How far apart are the two rows of each pair, measured in a hidden way? 0 means very close, and 20 very far. Two or three weighted sums of its numbers give each row a place; it is the straight-line distance between the places.
ndarray[-1.17 -1.29 0.03 1.60 -1.71 1.14 -0.13 -1.63 -0.12 0.41]
ndarray[0.54 -1.05 -0.73 -1.27 0.75 -1.30 1.78 0.77 0.43 -0.32] -> 12
ndarray[0.92 1.04 1.36 -0.61 0.49 -0.08 0.20 1.40 0.08 1.20]
ndarray[-0.83 -0.68 1.04 1.67 -1.05 1.73 -1.17 -1.20 0.19 0.56] -> 10
ndarray[-0.83 -0.71 -0.09 0.53 -0.04 0.25 1.50 0.35 -0.61 -0.43]
ndarray[-1.45 0.50 -1.97 -0.62 0.96 -0.83 0.33 -1.12 1.66 -0.37] -> 10
ndarray[-1.29 -1.06 -0.36 0.91 -1.54 -0.35 0.74 -0.09 -2.10 -1.29]
ndarray[-0.94 -0.99 0.87 1.66 -2.33 0.95 -0.66 -1.04 -0.07 0.68] -> 13
ndarray[-1.27 0.68 -1.43 -0.52 0.25 -0.49 0.35 -0.79 0.90 -0.31]
ndarray[0.74 1.84 0.32 -0.70 0.93 -0.72 -1.40 0.88 0.76 -0.94] -> 13
ndarray[1.00 1.84 0.18 0.14 0.51 -1.12 0.53 -0.23 -1.29 -0.17]
ndarray[1.13 0.82 1.69 -0.76 0.14 -0.08 -0.10 0.66 0.15 0.42] -> 10
ndarray[0.66 0.61 0.82 -0.52 0.69 0.99 -0.68 0.26 0.86 1.05]
ndarray[0.90 0.10 1.42 -0.18 -0.51 0.26 0.40 0.63 0.39 0.11] -> 5
ndarray[-1.13 0.08 -1.08 -0.01 -0.45 -0.12 1.48 0.67 -1.27 -0.79]
ndarray[0.94 1.66 -0.27 0.34 -0.44 1.20 -0.19 1.68 -0.01 0.59] -> 8
ndarray[-0.94 -0.37 -0.28 1.04 -0.95 0.15 0.47 -0.61 -1.05 -1.40]
ndarray[1.06 -0.01 1.16 -0.56 -0.29 -0.18 1.12 1.87 -0.14 0.64] -> 4
ndarray[0.35 -0.37 -0.57 -0.18 0.50 -1.52 -0.17 -1.67 0.81 0.07]
ndarray[0.95 0.12 0.02 -1.00 1.22 -0.31 -0.07 -0.02 0.35 -0.01] -> 10
ndarray[-0.20 -1.03 -1.09 -0.59 0.48 -1.10 1.72 1.04 0.66 -0.43]
ndarray[0.56 0.68 -0.32 -0.44 0.70 -1.26 1.17 -0.74 -0.08 -0.70] -> 1
ndarray[-1.24 0.16 -1.71 -0.43 1.19 -0.87 0.75 0.17 0.73 -1.07]
ndarray[1.92 -1.13 0.89 0.47 0.01 0.36 0.19 2.40 -0.17 1.45] -> 12
ndarray[-0.08 0.84 -0.48 -0.60 1.05 0.31 -0.04 -0.30 0.74 -1.80]
ndarray[-1.28 -1.07 0.26 1.33 -1.56 1.38 -0.28 -1.00 -0.16 0.31] -> 9
ndarray[1.75 0.29 1.98 -0.89 -0.07 -0.28 0.84 2.50 -0.14 0.90]
ndarray[-0.31 -0.86 0.64 0.39 -0.32 0.72 0.64 -0.65 -0.08 -0.03] -> 9
ndarray[-0.13 -1.37 -0.05 0.13 0.67 0.21 1.58 0.19 -0.60 -0.73]
ndarray[-0.57 -0.38 -0.67 1.25 -1.00 1.65 -0.39 -0.83 -0.18 -0.48] -> 12
ndarray[0.49 1.30 0.06 -0.47 0.85 -0.84 -1.79 -0.01 1.00 -0.67]
ndarray[-0.80 -1.00 0.15 1.25 -1.17 -0.27 0.32 0.12 -1.88 -1.38] -> 6
ndarray[-1.29 -0.25 -0.60 1.16 -1.46 1.16 0.00 -0.51 -0.99 -1.01]
ndarray[2.21 0.75 0.96 -0.65 1.48 1.27 -0.69 1.25 0.30 1.53] -> 9
ndarray[0.53 1.33 1.32 0.42 -0.76 0.56 -1.47 -0.29 0.69 0.71]
ndarray[-0.42 0.52 -0.55 -0.11 0.53 -1.62 0.97 -0.19 -0.30 -0.68] -> 5
ndarray[1.87 0.23 2.22 -0.71 0.15 0.48 -0.84 1.75 0.16 1.56]
ndarray[0.56 0.62 0.63 -0.51 -0.67 -0.11 0.06 1.33 -0.18 0.21] -> 9
ndarray[-0.33 -1.32 0.90 1.74 -1.87 -0.49 -0.97 -1.30 -1.61 -0.74]
ndarray[0.77 1.13 -0.28 -0.90 0.27 1.87 -1.24 -0.83 1.07 -0.39] -> 5
ndarray[0.78 1.13 0.62 -0.59 0.71 0.26 -0.49 0.39 -0.38 0.55]
ndarray[-0.08 0.03 -0.97 -0.51 1.02 -1.48 0.73 0.35 0.69 -0.97] -> 7
ndarray[-0.87 -0.57 -0.64 0.84 -0.66 0.09 -0.41 -0.15 -1.06 -1.26]
ndarray[-0.45 0.10 -0.84 -0.23 1.00 -1.40 0.58 -1.42 1.46 -0.09] -> 12
ndarray[-0.53 -1.67 1.03 2.02 -1.57 1.10 -0.76 -0.67 -0.64 0.12]
ndarray[-0.02 0.17 -1.73 -0.69 1.21 -1.35 0.97 -0.34 1.60 0.40] -> 13
ndarray[-0.45 -0.19 -0.22 0.88 -1.40 0.75 -0.56 0.51 -1.43 -0.58]
ndarray[-0.90 -0.34 0.60 1.37 -1.52 1.88 -1.23 -0.62 0.29 0.86] -> 13
ndarray[0.12 1.01 -0.25 -0.23 0.46 0.62 -0.38 -0.40 0.59 -1.76]
ndarray[0.77 1.47 1.66 -0.64 0.60 0.82 -1.40 -0.52 0.68 1.28] -> 8
ndarray[-0.52 0.61 -1.18 -0.98 1.11 -1.74 0.96 0.48 1.04 -0.35]
ndarray[-0.61 -0.62 1.44 0.46 -0.58 1.06 0.63 -0.97 0.06 0.37] -> 9
ndarray[-1.17 -0.81 0.62 1.58 -1.83 1.24 -0.20 -1.14 0.02 0.35]
ndarray[-1.10 -0.72 -1.34 1.28 -1.01 1.12 -0.19 -0.80 -0.48 -1.12] -> 9
ndarray[-0.60 -1.07 -0.19 1.82 -2.04 0.69 -0.42 -0.86 -0.28 0.35]
ndarray[2.56 1.01 1.23 -0.72 1.73 1.74 -0.89 0.98 0.66 1.50] -> 17
ndarray[0.48 -0.72 0.70 0.34 -0.10 0.37 0.03 -0.35 0.42 1.93]
ndarray[1.80 1.38 1.09 -0.78 0.90 0.63 -0.73 1.55 -0.08 1.21] -> 11
ndarray[-0.21 -1.68 -0.85 -0.80 0.74 -1.18 1.08 0.15 0.64 0.39]
ndarray[1.65 0.98 0.09 -1.14 1.47 -1.26 0.03 -0.33 0.08 0.34] -> 5
ndarray[1.43 -0.25 1.05 0.65 -0.06 1.23 -0.59 0.61 -0.20 2.08]
ndarray[0.14 -0.59 0.36 -0.07 0.86 -0.40 0.42 -0.54 -0.31 0.57] -> 9
ndarray[1.09 0.25 1.86 -0.60 0.61 -0.24 0.94 1.32 0.10 1.12]
ndarray[-0.32 0.57 -0.66 -0.23 1.09 -2.02 1.50 -0.21 0.28 -0.87] -> 8
ndarray[-0.98 0.52 -0.43 1.08 -1.43 1.22 0.09 0.90 -1.27 -0.98]
ndarray[0.92 1.72 1.66 -0.14 0.25 0.85 -1.87 -0.74 0.43 1.72] -> 11
ndarray[-0.99 0.37 -1.00 -0.45 1.43 -1.68 0.60 0.29 0.52 -0.36]
ndarray[-1.01 -0.28 -0.43 1.26 -1.76 1.35 -0.96 -1.57 -0.10 0.05] -> 12
ndarray[-0.57 -1.00 1.15 2.10 -1.41 1.36 -0.71 -0.77 0.26 0.73]
ndarray[-0.74 0.97 -1.62 -0.81 0.55 -0.81 1.41 0.85 -0.32 -0.83] -> 12
ndarray[-0.99 -0.91 0.63 2.16 -1.46 1.42 -1.07 -0.69 0.63 1.13]
ndarray[1.42 -1.13 1.72 0.75 -0.62 0.35 -0.59 1.71 -0.26 1.62] -> 16
ndarray[0.19 0.74 -0.75 -0.87 0.74 -1.55 0.86 -0.34 0.42 -0.64]
ndarray[-0.43 -0.06 -1.16 -0.50 0.78 -1.35 1.45 0.94 -0.40 -1.06] -> 5
ndarray[1.08 1.11 -0.42 -1.42 1.06 -1.32 0.38 -0.50 0.73 0.00]
ndarray[0.93 1.37 0.76 -0.92 0.33 1.86 -1.01 1.13 0.44 1.14] -> 8
ndarray[-0.43 0.49 -0.78 -0.72 1.03 -1.31 0.19 -0.98 1.33 -0.68]
ndarray[-1.26 -0.69 -0.84 1.50 -1.92 1.41 -0.17 -1.14 -0.18 -0.68] -> 10
ndarray[-0.40 -1.22 -0.39 0.25 0.02 -0.58 0.63 -0.52 0.45 -0.60]
ndarray[-0.19 -0.48 -1.61 -1.00 1.10 -1.67 0.94 -0.37 1.57 -0.43] -> 5
ndarray[-1.45 -0.57 -0.73 1.55 -1.83 1.39 -0.19 -0.91 -0.23 -0.14]
ndarray[-0.43 -0.42 -0.73 -0.16 0.75 -1.05 1.48 0.82 -0.60 -0.59] -> 13
ndarray[-0.71 0.51 -1.16 -0.69 1.35 -1.47 1.32 0.21 0.53 -0.65]
ndarray[0.57 0.56 0.08 0.39 0.01 0.37 0.52 0.81 -1.14 -0.19] -> 9
ndarray[-1.37 -0.66 -1.37 1.33 -0.91 0.80 -0.17 -0.80 -1.01 -0.86]
ndarray[0.57 1.19 -0.79 -0.52 0.34 1.35 -0.93 -0.81 1.21 -0.37] -> 2
ndarray[-1.25 -0.58 -0.24 1.24 -1.84 0.66 -0.62 -0.51 -1.67 -1.03]
ndarray[-1.56 -0.55 -0.11 1.20 -1.30 0.23 -1.12 -0.34 -2.64 -1.86] -> 11
ndarray[-1.02 -0.59 -0.26 1.55 -1.47 1.58 -0.25 -1.69 -0.33 -0.19]
ndarray[1.53 -0.09 -0.21 -0.77 1.27 -0.39 1.13 1.52 -0.04 -0.06] -> 14
ndarray[-0.09 -0.19 -0.84 -1.42 0.74 -0.84 0.63 -0.69 1.48 -0.20]
ndarray[-0.31 -0.94 -0.28 1.08 -0.93 0.06 0.33 -0.12 -1.53 -1.11] -> 8
ndarray[-0.43 -0.89 -0.60 0.55 -0.04 -0.23 0.56 -1.35 0.79 -0.22]
ndarray[1.48 0.72 -0.39 -1.62 1.59 -0.74 1.08 0.34 0.63 -1.01] -> 12
ndarray[0.71 0.59 0.52 -0.71 0.94 0.99 -0.97 -0.63 1.12 0.75]
ndarray[-0.34 0.04 -0.76 -1.43 1.16 -1.39 0.63 -0.30 0.68 -0.77] -> 3
ndarray[-0.52 0.08 -0.69 -0.24 0.69 -1.43 0.55 0.02 0.48 -0.66]
ndarray[0.51 1.62 -0.37 -0.82 0.86 1.34 -1.06 -0.50 0.55 -0.95] -> 4
ndarray[-0.93 -1.63 -1.73 -0.55 -0.18 -0.49 0.28 -0.56 1.18 0.56]
ndarray[-0.89 -0.18 -1.20 1.28 -0.88 1.21 -0.02 -0.78 -0.40 -0.77] -> 2
ndarray[-1.37 -1.92 0.55 1.99 -2.53 -1.10 -0.91 -0.99 -2.97 -1.59]
ndarray[-0.29 0.30 -0.76 -0.13 0.70 -0.80 0.30 -0.08 0.90 -0.63] -> 12
ndarray[0.58 0.87 -0.48 -1.14 0.97 -0.79 1.15 0.72 0.74 -0.89]
ndarray[0.40 0.04 0.41 0.23 -0.84 0.63 -1.10 0.33 -0.25 0.41] -> 2
ndarray[1.72 0.51 1.18 -1.18 0.50 0.21 0.08 1.39 -0.06 1.60]
ndarray[1.48 0.64 -0.79 -1.99 1.66 -0.83 1.10 0.39 0.53 -0.74] -> 5
ndarray[1.80 0.95 1.97 -0.64 -0.51 0.04 0.59 1.65 -0.08 0.69]
ndarray[-0.22 -0.27 -1.52 -1.52 0.67 -1.10 0.32 -1.00 1.80 0.13] -> 10
ndarray[-1.19 -0.83 -0.20 1.84 -1.47 1.98 -0.24 -0.70 -0.21 -0.28]
ndarray[-0.82 -0.86 -0.35 1.45 -1.22 1.43 0.03 -0.97 0.06 -0.78] -> 2
ndarray[0.48 1.19 -0.40 -1.32 1.15 -1.48 1.21 -0.76 0.28 -0.40]
ndarray[-0.37 -0.90 -1.31 -0.79 0.75 -1.76 1.18 0.65 -0.28 -0.35] -> 4
ndarray[-0.52 -0.31 -1.19 0.13 -0.68 -1.51 1.39 1.99 -2.60 -2.45]
ndarray[-0.80 -0.90 -0.23 0.58 -0.20 0.43 0.24 -0.44 -0.18 0.05] -> 18
ndarray[0.50 2.24 -0.15 -1.07 1.26 -0.79 -1.69 -1.75 1.23 -0.38]
ndarray[0.28 1.49 0.42 -0.63 0.98 -0.42 -1.62 0.46 1.01 -0.43] -> 6
ndarray[-0.07 -0.49 -0.36 -0.94 1.14 -1.36 1.85 0.47 0.24 -0.18]
ndarray[1.49 1.51 -0.50 -1.66 1.75 -1.43 0.91 -0.09 1.29 0.08] -> 8
ndarray[0.67 0.60 0.26 -0.74 0.59 0.91 -1.24 -0.19 0.91 1.34]
ndarray[0.45 1.44 -0.26 -0.52 0.79 1.20 -1.06 -0.16 1.55 -0.91] -> 1
ndarray[0.41 -0.99 -1.15 -1.17 1.09 -0.85 1.49 1.10 0.47 -0.38]
ndarray[2.14 1.15 0.57 -1.23 1.35 0.64 -0.17 1.20 0.16 1.46] -> 3
ndarray[-0.70 -0.76 0.65 1.52 -1.21 1.45 -1.29 -0.97 0.35 1.01]
ndarray[-0.96 -1.37 0.60 0.92 -1.29 -0.11 -0.02 -0.14 -2.42 -1.28] -> 17
ndarray[-1.33 0.61 -2.00 -0.68 0.44 -0.64 0.94 -0.09 0.55 -1.21]
ndarray[-0.50 2.23 0.06 0.02 -0.72 1.17 -1.12 -0.17 -0.93 -0.51] -> 7
ndarray[0.20 -0.75 -1.47 -0.38 0.64 -1.53 0.84 -0.38 0.70 -0.80]
ndarray[-1.15 -0.16 0.20 1.32 -1.73 0.30 -2.50 -1.73 -0.39 -0.48] -> 13
ndarray[-0.36 0.19 -0.75 -0.50 0.60 -1.56 0.65 0.31 0.87 -0.83]
ndarray[-1.10 -0.26 -0.50 1.25 -1.28 1.76 -0.25 -1.12 0.54 0.58] -> 10
ndarray[1.02 1.47 1.28 -0.72 0.19 -0.45 -0.38 0.85 0.36 0.83]
ndarray[-0.50 -0.40 -0.30 0.17 -0.25 -0.50 -0.57 -1.22 0.99 0.11] -> 8
ndarray[1.92 0.33 1.88 -1.56 0.84 0.51 -1.06 2.83 0.07 1.90]
ndarray[1.15 0.97 0.21 0.00 0.33 -1.52 0.87 -0.69 -0.64 -0.89] -> 17
